A hidden rule labels the rows of this table. It goes by one to three of the table's principal directions, not those with the most spread.
-0.81 -0.38  0.37  0.13  1.22 -0.54 -0.97 -0.33 -0.31  0.31  0.41  0.55 -0.69  0.40 -0.40  1.10  0.17 -0.76 -1.25  0.78  0.87 -0.78 -0.27 -0.22  0.25  0.35 -0.23 -0.59 X
-0.50 -1.08 -0.96  0.26 -0.46 -0.13  0.26 -0.78  0.69 -1.06 -0.63  0.44 -0.68  0.44 -0.15  0.74  0.91 -0.38  1.53 -0.09 -0.69  1.09 -0.22 -0.50  0.25 -0.40 -0.87 -0.69 C
 0.32  0.47  1.22 -0.71 -0.19 -0.43 -0.57  0.42 -1.13  0.11 -0.23  0.29  0.29 -1.01 -0.18 -1.20 -0.19 -0.48 -0.48  0.03  0.29 -1.10 -1.34  1.19  0.07 -0.15  1.10  0.92 E
 0.22  0.09  1.06  0.11 -0.19 -0.87 -1.27  1.19 -0.96 -0.29 -0.04  0.59  0.16 -1.55 -0.07 -1.28 -1.05 -0.12 -0.77  0.55  0.80 -1.52 -1.36  0.65 -0.17 -0.22  0.49  1.17 M
-0.32 -1.14 -1.15  0.82  0.57  1.14  3.45 -1.69  0.82 -0.67 -0.22 -1.75  0.65  0.98  0.39  1.07  1.77  0.32  1.26 -0.93 -1.70  1.59  3.18 -1.40  0.04 -0.13  0.50 -1.51 E
 0.46  1.08  2.09 -0.51  0.37 -0.74 -2.45  1.91 -0.97  1.12  0.23  1.23  0.44 -1.68 -0.15 -1.23 -1.76 -0.56 -2.03  0.64  1.56 -1.86 -2.29  1.44 -0.05  0.59  0.60  2.03 C
 1.84 -0.10 -0.90 -0.33 -0.19  1.64  2.61 -1.79  2.31  0.76 -0.01 -1.93  0.99  0.98  0.73  0.99  0.95  0.63  1.29 -1.45 -1.35  2.92  1.06 -2.63 -1.42  0.57 -0.33 -0.55 X
-0.78 -0.26  0.13  0.33  0.41 -0.20  0.19  0.51 -0.51 -0.56  0.26  0.39  0.07 -0.11 -0.09  0.28 -0.63 -0.27 -0.38  0.43  0.39 -0.58  0.94  0.10  0.28 -0.38  0.33 -0.61 M
 0.47 -0.11  0.70 -1.00 -0.29  0.27 -0.09 -0.25 -0.23 -0.33 -0.02  0.64  0.23 -0.08 -0.21  0.18 -0.45 -1.02  1.07  0.13  0.22  0.38 -1.16 -0.32 -0.17 -0.17  0.11 -0.21 X
-1.29 -0.26  2.18 -0.54  1.51 -1.30 -3.38  1.21 -1.30  0.01  0.16  3.08 -0.73 -0.88 -1.11  0.78 -1.32 -2.59 -1.47  1.56  2.14 -1.60 -2.79  1.47  1.06  0.31 -0.16  0.53 X
-0.50 -0.51 -0.06  1.53  2.21 -0.68 -1.69  0.24  0.52  0.42  1.31  0.32 -0.71  0.34 -0.44  1.51 -0.78  0.24 -1.58  0.99  1.70 -0.31  0.51 -1.40 -0.13  0.73 -1.69 -0.09 C
 0.01  0.74  0.89 -1.02 -0.15 -0.55 -1.65 -0.16 -1.30  1.09 -0.34  0.33 -0.60 -0.10 -0.41 -1.05  1.11 -0.29 -0.53  0.20  0.26 -1.67 -2.29  1.97  0.69  0.57  0.47  1.27 C
-1.65 -0.64  0.55 -0.19  1.32 -0.85 -1.29 -0.10 -0.71 -0.15  0.20  1.55 -0.98  0.40 -0.73  1.49  0.07 -1.61 -1.16  1.06  1.07 -1.05 -0.54  0.41  0.79  0.03 -0.07 -1.05 X
-0.34 -0.08  0.11 -0.37  0.22  0.08 -0.05 -0.40 -0.07  0.07 -0.01  0.31 -0.26  0.45 -0.17  0.61  0.22 -0.64 -0.12  0.15  0.03  0.13 -0.10  0.05  0.20  0.04  0.08 -0.59 D
-3.09 -1.02  0.09  2.23  1.34 -1.19 -1.64  1.55 -1.39 -1.73 -0.09  1.95 -1.02 -0.52 -0.75  0.45 -0.89 -0.89 -1.35  1.42  0.71 -1.17  1.62  2.15  2.15 -0.67 -0.24 -0.48 D
 1.98  2.16  1.81 -1.65 -1.00 -1.73 -5.09  0.86 -1.39  1.92  0.05  0.87 -1.14 -1.52 -0.71 -2.93 -0.52  0.33 -1.82  0.48  1.80 -2.21 -6.08  2.32 -0.58  0.70 -0.34  3.61 X
-3.14 -1.59 -0.76  1.86  0.86 -0.85 -1.18  0.29 -1.00 -1.80  0.28  1.43 -1.64  0.72 -0.44  1.76 -0.66 -0.96 -1.25  2.04  0.65 -1.04  1.83  0.11  1.39 -0.76 -0.78 -2.38 X
 0.86 -1.05  0.96  1.07 -0.61  0.37  1.58  1.70  0.30 -1.56 -0.02 -0.14  2.04 -2.46  1.04 -0.69 -2.81 -0.16  0.08  0.38  0.08  0.00  1.04 -2.15 -1.43 -0.76  0.93  0.08 E
-0.83 -0.14 -0.75  0.21  0.24 -0.42  0.00  0.07  0.32 -0.23 -0.06  0.44 -0.54  0.47 -0.20  0.57  0.38  0.08 -0.05 -0.10  0.02  0.11  0.57  0.31  0.41 -0.23 -0.37 -0.50 X
-0.09 -0.38 -1.25 -1.55 -0.07  1.26  3.97 -2.79  0.86 -0.55 -1.13 -0.96  0.36  1.90 -0.40  1.00  3.62 -0.66  3.57 -2.38 -2.54  2.95  1.54  0.55  0.84 -0.49  0.93 -1.37 X
 1.15  0.35 -0.03 -1.66 -1.07  0.25  1.05 -0.39 -0.09 -0.34  0.11 -0.17  0.53  0.16  0.01 -0.42 -0.07  0.05  2.03 -0.53 -0.05  0.23 -0.84 -0.68 -0.76 -0.59  0.32 -0.34 X
-0.04 -0.29 -0.55  0.32 -0.28 -0.28 -0.14  0.31  0.58 -0.35 -0.42  0.37 -0.14 -0.20 -0.05 -0.20  0.38  0.36  1.09 -0.38 -0.26  0.44 -0.31  0.29  0.29 -0.04 -0.71  0.66 X
 1.24  1.18 -1.20 -0.37  0.16 -0.90 -2.83 -1.08  1.44  1.68  0.36 -0.15 -1.92  1.21 -0.75  0.04  1.38  1.32 -0.36 -0.68  0.65  1.23 -2.60  0.15 -0.46  0.86 -2.43  1.44 D
 1.19 -0.08  1.14  2.06  1.61  0.24 -0.21  0.64  0.50  1.06  0.81 -1.58  1.18 -1.55  0.65 -0.44 -1.26  0.89 -2.89  0.30  0.67 -0.36  1.00 -1.69 -1.23  1.10  0.23  1.45 M
 0.03  0.16 -1.09 -0.79 -0.36  0.08 -0.27 -1.05  0.64 -0.12  0.17  0.32 -1.00  1.49 -0.46  0.91  0.66 -0.03  1.27 -0.26 -0.06  1.31 -0.46 -0.30  0.03 -0.25 -1.13 -0.94 C
-0.87 -1.10  0.02  1.14  0.24  0.35  1.11  0.36 -0.82 -1.09  0.46 -0.39  0.51 -0.15  0.43  0.40 -0.84  0.03  0.15  1.05  0.06 -1.11  2.03 -1.15  0.09 -0.35  0.32 -1.24 C
 0.30 -0.40 -0.93  0.78 -0.62  0.67  0.62 -0.33  0.98 -0.20 -0.01 -0.72  0.04  0.40  0.58  0.40 -0.21  0.67  0.32  0.03 -0.66  1.07  0.96 -1.38 -0.52  0.05 -0.73 -0.59 X
-1.70 -0.21 -1.70 -0.74  0.98 -1.61 -2.84 -2.22  0.20  0.57  0.10  1.31 -3.48  2.78 -1.56  2.13  2.96 -0.55 -0.07  0.45  0.73  0.03 -2.10  0.93  1.24  0.33 -2.32 -1.18 C
-1.64 -0.90 -0.80  1.37  1.37 -1.19 -1.61 -0.55 -0.50 -0.75  0.71  0.49 -1.82  0.86 -0.77  1.28  0.28 -0.10 -1.29  1.22  1.03 -0.70  0.64 -0.34  0.57 -0.26 -1.22 -1.26 M
-1.46 -1.07  0.98  0.88  0.98 -0.17  0.45  0.71 -1.29 -0.87 -0.15  0.58  0.49 -0.80 -0.06  0.19 -0.31 -0.98 -0.43  0.86  0.17 -1.53  1.12  0.55  0.95 -0.16  0.99 -0.33 E
-2.82 -1.56 -0.20  1.01  0.79  0.13  1.50  0.22 -0.93 -2.10 -0.58  1.23 -0.03  0.31 -0.36  1.27  0.21 -1.55  0.88  0.53 -0.70  0.03  2.75  1.09  1.96 -0.93  0.74 -1.94 M
-1.89 -0.76 -0.79 -0.05  1.09 -0.52 -0.27 -1.71 -0.68 -0.18  0.05  0.29 -1.69  1.81 -0.78  1.68  2.05 -0.82 -0.30  0.58 -0.02 -0.50  0.50  0.45  1.15 -0.05 -0.31 -1.81 D
-0.90 -0.02  0.84  0.09  0.59 -1.60 -1.62  1.01 -1.23 -0.27 -0.12  1.13 -0.56 -1.15 -0.56 -0.69 -0.24 -0.52 -1.45  0.59  1.06 -2.02 -1.21  1.50  0.49 -0.30  0.55  0.75 M
-2.86 -1.12 -1.48  1.20 -0.01  0.04  0.57  0.50 -0.06 -2.05 -0.05  1.40 -0.90  1.20 -0.15  1.85 -0.78 -0.70  0.45  0.92 -0.28  0.62  2.98  0.27  1.42 -1.16 -0.61 -2.81 D
-0.81 -1.08 -1.36  1.50  0.47  0.03  0.83  0.11  1.06 -1.47  0.06  0.29 -0.17  0.40 -0.17  0.99 -0.06  0.41  1.54 -0.24 -0.34  1.57  1.97 -0.76  0.46 -0.51 -1.29 -0.71 D
 1.89  1.24  0.74 -0.66 -1.43 -0.26 -2.69  1.23  0.22  0.94  0.31  0.51 -0.04 -1.03  0.26 -1.45 -2.00  0.60 -0.56  0.46  1.09 -0.31 -3.10 -0.17 -1.18  0.41 -0.96  1.84 X
-0.15  0.55 -0.12 -1.25 -0.60 -0.96 -2.80  0.00 -0.32 -0.16  0.07  1.91 -1.61  0.65 -0.97  0.12 -0.23 -0.69  0.85  0.49  1.04  0.11 -2.87  1.12  0.46 -0.30 -1.40  0.17 M
 1.90  0.07 -0.82 -0.93 -2.14  1.22  2.10 -0.08  1.73 -0.84 -0.45 -0.45  1.21 -0.14  0.73 -0.40 -0.77  0.50  3.19 -1.28 -1.19  2.66 -0.03 -1.67 -1.30 -0.71 -0.36 -0.15 C
 0.08  0.86 -0.21  0.37 -1.28  0.70  0.75  1.32  0.19  0.41 -0.74 -0.43  0.90 -0.61  0.81 -1.42 -0.40  0.99 -0.11 -0.67 -1.11  0.08  1.03  1.49  0.39  0.09  0.71  1.02 D
 0.99  0.58  1.09 -0.77 -0.79  0.16 -0.17  0.24 -0.68  0.62 -0.32 -0.40  0.63 -0.95  0.33 -1.40 -0.17 -0.07 -0.44 -0.07 -0.14 -0.88 -1.39  0.53 -0.44  0.22  1.07  1.07 E
-0.30  0.04  0.24 -0.26  0.30 -0.78 -1.06  0.39 -0.01  0.19  0.17  0.78 -0.45 -0.21 -0.19  0.36 -0.44 -0.40 -1.05  0.44  0.84 -0.71 -0.89 -0.06 -0.20 -0.02 -0.14 -0.10 E
-0.32 -0.24 -1.10  0.47 -0.39  0.83  1.85 -0.14  0.71 -0.42  0.15 -0.78  0.39  0.76  0.62  0.72 -0.24  0.59  0.39 -0.23 -0.75  0.86  2.39 -1.07 -0.24 -0.33  0.02 -1.44 M
-0.47 -0.37  0.23  1.22  0.31  0.41  0.06  1.33  0.22 -0.29  0.30  0.34  0.69 -0.53  0.45  0.33 -1.65  0.09 -0.47  0.64  0.30 -0.12  1.40 -0.52  0.12  0.19 -0.27 -0.06 X
 0.25 -0.90 -0.81 -0.17 -0.37  0.76  2.30 -1.73  0.58 -0.81 -0.56 -0.99  0.25  0.70  0.12  0.53  1.61 -0.16  1.97 -0.85 -1.49  1.60  0.92 -0.96 -0.14 -0.37  0.26 -0.99 D
 0.78 -0.84 -0.49  0.81 -0.05  1.09  2.41 -0.75  1.08 -0.26  0.09 -1.67  1.10 -0.03  0.87  0.51  0.07  0.59  0.45 -0.39 -0.95  1.09  1.89 -2.45 -1.10  0.09  0.22 -0.76 D
-2.29 -1.90  1.49  1.87  2.19 -0.24  0.82  0.99 -1.69 -1.68  0.14  0.89  0.82 -1.23 -0.24  0.84 -0.90 -1.69 -0.87  1.40  0.54 -1.71  2.38  0.17  1.31 -0.33  1.30 -0.86 D
-0.10  1.20 -0.06 -1.04  0.10 -0.38 -0.99 -0.38 -0.42  1.52  0.08 -0.13 -0.78  0.83 -0.30 -0.23  1.12  0.30 -1.13 -0.22  0.25 -0.91 -0.95  1.42  0.35  0.53  0.20  0.38 M
 0.79  0.08 -0.57  0.67 -0.12  0.22  0.19  0.21  0.59  0.01  0.49 -0.75  0.27 -0.03  0.25 -0.30 -0.48  1.22  0.53 -0.16  0.10  0.40  0.58 -0.98 -0.57  0.09 -0.81  0.41 X
 0.54  0.79  0.57 -0.33 -0.65  0.13  0.64  0.51 -0.64  0.77 -0.45 -0.89  0.80 -0.85  0.53 -1.60  0.31  0.64 -0.77 -0.49 -0.57 -1.16 -0.05  1.11 -0.12  0.21  1.46  1.11 X
 0.61 -0.10  0.81 -0.15 -0.33  0.88  0.25  0.14 -0.26  0.63  0.41 -0.56  0.78 -0.19  0.77  0.13 -1.05 -0.17 -0.58  0.84  0.20 -0.83 -0.03 -1.45 -0.78  0.56  0.36 -0.34 X
-2.25 -0.27  0.66 -0.68  0.83 -1.13  0.27 -0.19 -2.71 -1.19 -0.34  1.00 -0.66  0.06 -1.11 -0.31  1.32 -1.37 -0.01  0.35  0.17 -2.23  0.42  2.82  1.86 -1.07  1.89 -0.88 E
 1.16  0.20  0.34  0.54  0.79  0.08  0.10  0.41  0.62  0.33  0.55 -0.54  0.78 -0.63 -0.01 -0.36 -0.58  0.74  0.17 -0.47  0.52  0.49  0.15 -0.81 -0.64  0.36 -0.41  1.17 M
 2.22  0.89  1.57  0.35  0.17 -0.79 -2.88  2.46  1.01  1.23  0.70  0.80  0.84 -2.41  0.30 -1.23 -3.00  0.64 -1.70  0.36  2.10 -0.54 -2.87 -1.02 -1.71  0.90 -1.07  3.01 M
 0.09  0.16 -0.49  0.26  0.41 -0.26  0.30 -0.14  0.19 -0.16 -0.15 -0.23 -0.06  0.05 -0.43 -0.48  1.00  0.64  1.04 -0.91 -0.33  0.60  0.33  0.93  0.53 -0.08 -0.27  0.87 D
 1.19  0.02 -0.83  0.10 -0.47  0.94  1.24  0.39  1.99  0.16  0.33 -0.42  0.95  0.25  0.67  0.63 -0.95  0.90  1.50 -0.69 -0.20  1.77  0.83 -2.02 -1.03  0.23 -1.10 -0.04 M
 1.51  1.15  1.84 -0.39 -0.13 -1.02 -2.71  1.41 -0.91  0.82  0.27  0.47  0.24 -2.06 -0.23 -2.12 -1.54  0.12 -1.66  0.36  1.47 -1.51 -3.04  0.94 -0.74  0.32  0.32  2.62 M
 0.58 -0.28  0.90 -0.19 -0.63  1.16  3.06  0.74  0.02 -0.56 -0.87 -0.62  2.32 -1.41  0.84 -0.96 -0.36 -0.31  1.24 -1.00 -1.34  0.41  1.40  0.04 -0.15 -0.30  2.03  0.42 E
-1.68 -1.26 -1.75  0.52  0.31  0.20  0.65 -1.23  0.05 -1.68  0.71  0.41 -1.27  2.16 -0.44  2.31  0.16 -0.34  1.55  0.89  0.06  0.86  2.09 -1.46  0.58 -0.87 -1.38 -3.14 E
-0.04 -0.16  0.78  0.33 -0.06  0.32  1.21  0.13 -0.85 -0.29 -0.51 -0.69  0.90 -0.97  0.31 -1.00  0.24 -0.16 -0.36 -0.22 -0.75 -0.57  0.79  0.69  0.21 -0.15  1.58  0.41 M
 1.48  0.09 -0.01  0.03 -1.22  0.58  0.23  0.32  0.44  0.08  0.40 -0.86  0.69 -0.49  0.84 -0.61 -1.40  0.85  0.24  0.33  0.10  0.02 -0.31 -1.96 -1.48  0.02 -0.32  0.12 C
 0.48  0.82 -0.18  0.00 -1.05  0.22  0.10  1.03  0.63  0.35 -0.56 -0.03  0.53 -0.65  0.51 -1.07 -0.52  0.67 -0.20 -0.72 -0.59  0.56  0.00  0.92 -0.09 -0.01  0.26  1.03 D
 0.39  0.15 -3.19 -0.54 -1.89  1.79  3.28 -2.47  1.17 -0.37 -0.27 -2.22 -0.39  3.04  0.42  0.47  2.63  1.95  3.99 -1.57 -2.59  2.60  2.51 -0.76  0.20 -0.47 -0.94 -1.84 D
 0.16 -0.71 -1.79  0.28 -0.68  0.91  1.30 -0.92  1.64 -0.72  0.23 -0.42 -0.24  1.48  0.39  1.55 -0.05  0.49  1.89 -0.17 -0.68  2.16  1.40 -2.26 -0.55 -0.29 -1.52 -1.74 C
-1.11  0.75  1.95 -0.67  2.05 -2.51 -4.81  0.17 -2.02  1.28  0.43  1.98 -2.08 -0.56 -1.61 -0.11  0.30 -1.65 -3.95  1.38  2.55 -2.86 -3.78  2.52  0.81  0.57  0.19  1.20 D
 1.21  0.00  0.41 -0.22 -0.11  0.49  0.05  0.43  0.96  0.07  0.36  0.20  0.78 -0.45  0.28  0.29 -1.36 -0.11  0.70 -0.07  0.47  0.98 -0.54 -1.56 -0.96  0.19 -0.59  0.31 D
 0.21 -0.07  1.13  1.42  1.79 -0.30 -1.47  0.13 -0.57  1.04  0.90 -0.73  0.00 -0.66 -0.04 -0.03 -0.52  0.25 -2.73  0.97  1.15 -1.33  0.03 -0.66 -0.34  1.05 -0.11  0.92 E
 0.49  0.08  0.75  1.00  0.67  1.12  1.82  0.19 -0.45  0.52  0.51 -1.85  1.57 -0.54  0.80 -0.47 -0.58  0.68 -1.17  0.05 -0.38 -0.59  2.43 -0.86 -0.45  0.47  1.32  0.05 C
-2.36  0.26  0.38 -0.04  0.86 -0.50  0.04  0.16 -1.90  0.34 -0.51  0.41 -0.53  0.44 -0.45 -0.16  1.56 -0.62 -1.45  0.26 -0.33 -2.15  1.11  3.17  2.08  0.06  1.62 -0.33 X
-1.32 -0.83 -2.05  1.17  1.15 -0.34  0.17 -0.83  1.14 -0.87  0.76  0.17 -1.35  1.82 -0.53  2.22  0.44  0.45  0.38  0.16  0.31  1.40  2.15 -1.29  0.32 -0.41 -1.86 -1.99 X
-0.49 -0.42  0.31  0.33 -0.26  0.02  0.20  0.77 -0.03 -0.61 -0.27  0.55  0.39 -0.66  0.33  0.11 -0.97 -0.55 -0.46  0.39 -0.03 -0.16  0.41 -0.14 -0.02 -0.32  0.45 -0.39 C
 2.03  0.85  0.54 -1.12 -1.64  0.59 -0.35  0.13  0.14  0.59  0.04 -0.50  0.64 -0.52  0.50 -1.27 -0.90  0.46  0.83 -0.18 -0.04  0.23 -1.93 -0.67 -1.19  0.17 -0.04  1.00 E
Which label does each new row get?
 0.32  0.60 -0.36 -0.09  0.19 -0.61 -0.70  0.25  0.59  0.61 -0.14  0.11 -0.32 -0.09 -0.27 -0.47  0.64  0.71 -0.03 -0.74  0.14  0.21 -0.76  0.84  0.10  0.26 -0.51  1.22 D
-1.71 -0.16  0.53 -0.23  1.81 -0.63 -0.33 -0.88 -1.13  0.96 -0.08  0.20 -0.82  0.80 -0.64  0.95  2.01 -0.97 -1.83  0.34  0.23 -1.68  0.18  1.50  1.27  0.62  0.93 -0.51 D
 1.18  0.76  0.60 -1.01 -1.19  0.57  1.04 -0.11 -0.26  0.33 -0.81 -0.72  0.97 -0.75  0.32 -1.69  0.57  0.16  0.88 -1.08 -1.10  0.31 -0.79  1.09 -0.18 -0.06  1.31  1.21 M
-1.18  0.51  1.14 -0.51  0.17 -1.98 -4.23  0.85 -2.30 -0.12  0.32  2.11 -1.92 -0.51 -1.13 -0.69 -0.88 -1.07 -2.01  1.81  2.00 -2.72 -3.06  2.19  0.83 -0.36 -0.23  0.48 M
 1.41 -0.18  0.12  0.45  0.16 -0.50 -1.14  0.28  1.13  0.20  0.42 -0.07  0.04 -0.85  0.08 -0.10 -0.91  0.51 -0.26  0.06  0.85  0.52 -1.41 -1.74 -1.34  0.31 -1.17  1.04 C
 2.72  2.28  0.71 -1.78 -0.76  0.18 -0.54  0.27  0.35  2.26  0.63 -1.20  0.76 -0.40  0.35 -1.66 -0.58  1.33 -0.91 -0.94  0.66 -0.36 -2.00 -0.18 -1.72  0.66  0.46  1.80 C
 0.88  0.06 -1.44 -0.42 -2.06  0.46  0.85 -1.07  0.39 -0.67 -0.78 -0.91 -0.34  0.59  0.18 -1.11  1.43  1.10  2.74 -0.96 -1.59  1.33 -0.48  0.23 -0.04 -0.53 -0.57  0.25 D
-1.11  0.67  1.12  0.07  0.85 -1.53 -4.36  1.64 -1.25  0.70  0.91  2.21 -1.47 -0.31 -0.74  0.25 -2.00 -0.76 -2.82  1.99  2.59 -2.37 -2.18  1.19  0.52  0.38 -0.94  0.47 M
 0.69  0.59  0.03  0.10 -0.22 -0.13 -1.35  1.17  0.45  0.30  0.65  0.56  0.05 -0.27  0.05 -0.25 -1.64  0.63  0.06  0.32  1.01  0.05 -0.69 -0.42 -0.45  0.17 -1.15  0.76 X
 0.47 -0.20  0.06  0.65 -0.98  0.54  1.44  0.49  0.35 -0.80 -0.84 -0.59  1.06 -1.19  0.62 -1.12 -0.40  0.23  0.35 -0.67 -1.24  0.95  0.90  0.16 -0.27 -0.48  0.95  0.50 X
 2.00 -0.49 -1.10  0.11 -1.75  2.56  4.67 -0.63  2.28 -0.65 -0.41 -2.21  2.43  0.08  1.61  0.12 -0.37  1.03  2.99 -1.62 -2.35  3.21  2.74 -3.05 -1.61 -0.27  0.39 -0.85 E
 1.75  1.33 -0.68 -2.39 -1.43  1.10  1.90 -1.43  0.97  0.95 -0.33 -1.07  0.51  1.22  0.20 -0.30  1.32  0.45  1.98 -1.83 -1.23  1.88 -0.59 -0.11 -0.78 -0.08  0.52 -0.19 D
 1.23 -0.15  1.22  0.67 -0.81 -0.20 -0.66  1.71 -0.67 -0.84  0.33  0.04  1.12 -2.22  0.50 -1.73 -2.55  0.42  0.03  0.78  0.80 -1.07 -0.84 -0.88 -1.04 -0.38  0.20  1.31 M
 2.02  0.92  1.05 -0.53 -1.11  0.38 -0.17  0.77  0.48  1.19 -0.36 -0.73  1.19 -1.55  0.84 -1.67 -0.82  0.53 -0.80 -0.51 -0.18 -0.14 -1.68 -0.25 -1.31  0.56  0.74  1.91 C
-0.53 -0.48  0.59  1.00  1.30 -0.90 -1.86  0.45 -0.69 -0.19  0.70  0.63 -0.62 -0.43 -0.52  0.28 -0.72 -0.22 -1.10  1.14  1.40 -1.19 -0.50 -0.21  0.20  0.22 -0.76  0.34 C
-0.02 -0.90 -0.25  0.65  0.71 -0.02  1.06 -0.99 -0.14 -0.71  0.38 -0.89  0.03  0.16 -0.09  0.47  0.55  0.10  0.24  0.11 -0.10  0.07  1.07 -1.33 -0.35 -0.26  0.08 -0.80 D
 0.71  0.95  0.11 -1.27 -0.61 -0.49 -1.62 -0.31 -0.06  0.76 -0.34  0.57 -0.76  0.18 -0.55 -0.79  0.79 -0.04  0.50 -0.49  0.16  0.18 -2.60  1.40  0.17  0.23 -0.47  1.25 M
-1.55  0.51  1.13 -1.25  2.66 -1.81 -2.62 -1.33 -1.15  1.92 -0.32  1.32 -1.93  0.82 -1.72  0.92  3.15 -1.76 -2.56 -0.05  1.07 -1.66 -2.69  3.05  1.66  1.10  0.51  0.79 X
-0.72 -0.54 -3.19  0.11 -1.67  0.49  1.72 -2.33  0.31 -1.31 -0.50 -1.29 -1.55  2.60 -0.12  0.34  2.79  1.45  3.30 -0.74 -2.08  1.56  1.67  0.01  0.79 -0.95 -1.24 -1.91 D
-0.51 -1.02 -0.12  1.53  1.40 -0.39  0.23  0.06  0.54 -0.42  0.29 -0.18  0.05 -0.40 -0.02  0.85 -0.12  0.03 -0.94  0.25  0.35  0.11  1.22 -1.13 -0.17  0.13 -0.37 -0.21 C
-1.18 -0.18  0.44  0.45  1.18 -0.99 -1.69  0.17 -0.40  0.64 -0.01  0.79 -0.93 -0.09 -0.38  0.61  0.41 -0.66 -2.23  0.74  0.79 -1.26 -0.69  0.81  0.58  0.51 -0.07  0.15 C
 0.12 -0.33  0.54  0.26  0.16  0.07 -0.33  0.96  0.26 -0.04  0.37  0.55  0.54 -0.60  0.33  0.42 -1.51 -0.27 -0.31  0.65  0.74 -0.39 -0.10 -1.10 -0.50  0.19 -0.28 -0.03 E
 0.16  0.73  0.57 -0.19 -0.47 -1.11 -2.49  1.37 -0.81  0.04 -0.18  1.24 -0.51 -1.02 -0.53 -1.58 -0.60  0.25  0.11  0.23  0.86 -1.10 -2.30  2.00  0.57 -0.05 -0.53  2.02 D
 0.82 -0.27 -0.84  0.81 -0.11  1.02  1.77 -0.91  0.89 -0.18 -0.06 -1.59  0.61  0.39  0.36 -0.11  0.76  1.03  1.29 -0.91 -1.20  1.69  1.62 -0.98 -0.28  0.13 -0.30  0.06 X
 3.05  0.77  0.08 -0.48 -1.00  0.39 -0.22  0.38  1.45  0.88  0.23 -0.92  1.03 -0.91  0.45 -1.46 -0.57  1.61  1.81 -1.06  0.15  1.06 -2.01 -1.41 -1.62  0.61 -1.16  2.43 M
 1.43  0.55  0.05  0.41 -0.33 -0.45 -2.29  1.34  1.24  0.49  0.59  0.68 -0.09 -0.82  0.10 -0.40 -1.97  0.85 -0.23  0.25  1.30  0.59 -1.86 -1.04 -1.09  0.40 -1.89  1.58 X
-1.75 -0.70  0.44 -0.32  1.59 -0.73 -0.45 -0.42 -0.63 -0.75 -0.13  1.69 -0.79  0.49 -1.13  1.46  0.72 -1.91  0.06  0.28  0.55  0.02 -0.10  1.15  1.36 -0.34  0.20 -0.95 X
-0.61 -0.23 -0.81 -0.04  0.59 -0.01  1.05 -1.20 -0.39 -0.36  0.14 -0.59 -0.47  1.14 -0.49  0.42  1.61  0.26  0.98 -0.41 -0.47  0.18  1.17  0.32  0.66 -0.28  0.03 -0.80 M
 0.10  0.21  0.51  0.60  1.00 -0.69 -1.55  0.02 -0.52  0.81  0.75 -0.38 -0.52 -0.23 -0.15 -0.05 -0.30  0.35 -2.19  0.81  1.12 -1.33 -0.51 -0.38 -0.39  0.55 -0.23  0.43 C
 0.29  0.66  1.17 -0.96 -0.98 -1.36 -2.66  1.54 -0.94 -0.37 -0.34  1.91 -0.45 -1.58 -0.48 -1.48 -1.56 -0.77 -0.54  0.55  1.18 -1.15 -3.20  1.58 -0.09 -0.58  0.15  1.35 M
 1.50  0.83 -0.10 -0.53 -0.37  0.41 -0.60 -0.32  1.07  1.51  0.51 -0.79  0.05  0.36  0.48  0.14 -0.42  0.71 -0.90 -0.11  0.36  0.45 -1.00 -1.44 -1.35  0.77 -0.64  0.34 E
-1.47 -0.32 -0.96 -0.80  0.35 -0.50 -0.10 -2.22 -1.30 -0.63 -0.13  0.14 -1.85  2.03 -1.15  0.78  2.65 -0.62  1.15  0.10 -0.44 -0.19 -0.07  1.36  1.44 -0.55 -0.10 -1.59 E
 1.38 -0.41 -0.17  0.29 -1.10  1.58  2.47 -0.33  0.48 -0.68 -0.13 -1.49  1.57 -0.31  0.84 -0.67 -0.35  0.71  2.30 -0.63 -1.33  1.32  1.34 -1.50 -0.71 -0.17  0.31 -0.01 C
-1.99 -2.07  0.25  2.16  0.52 -0.16  0.32  0.90 -0.76 -2.10 -0.26  0.84  0.13 -0.92  0.22  0.72 -1.13 -0.98 -0.24  1.52 -0.04 -0.82  1.89 -0.52  0.84 -0.59  0.13 -1.15 M
 1.02  0.13 -1.11 -1.21 -1.82  1.47  2.27 -1.12  0.60 -0.15 -0.40 -1.04  0.59  1.20  0.53 -0.14  1.01  0.68  3.26 -0.96 -1.57  1.39  0.42 -0.77 -0.28 -0.19 -0.14 -0.67 C
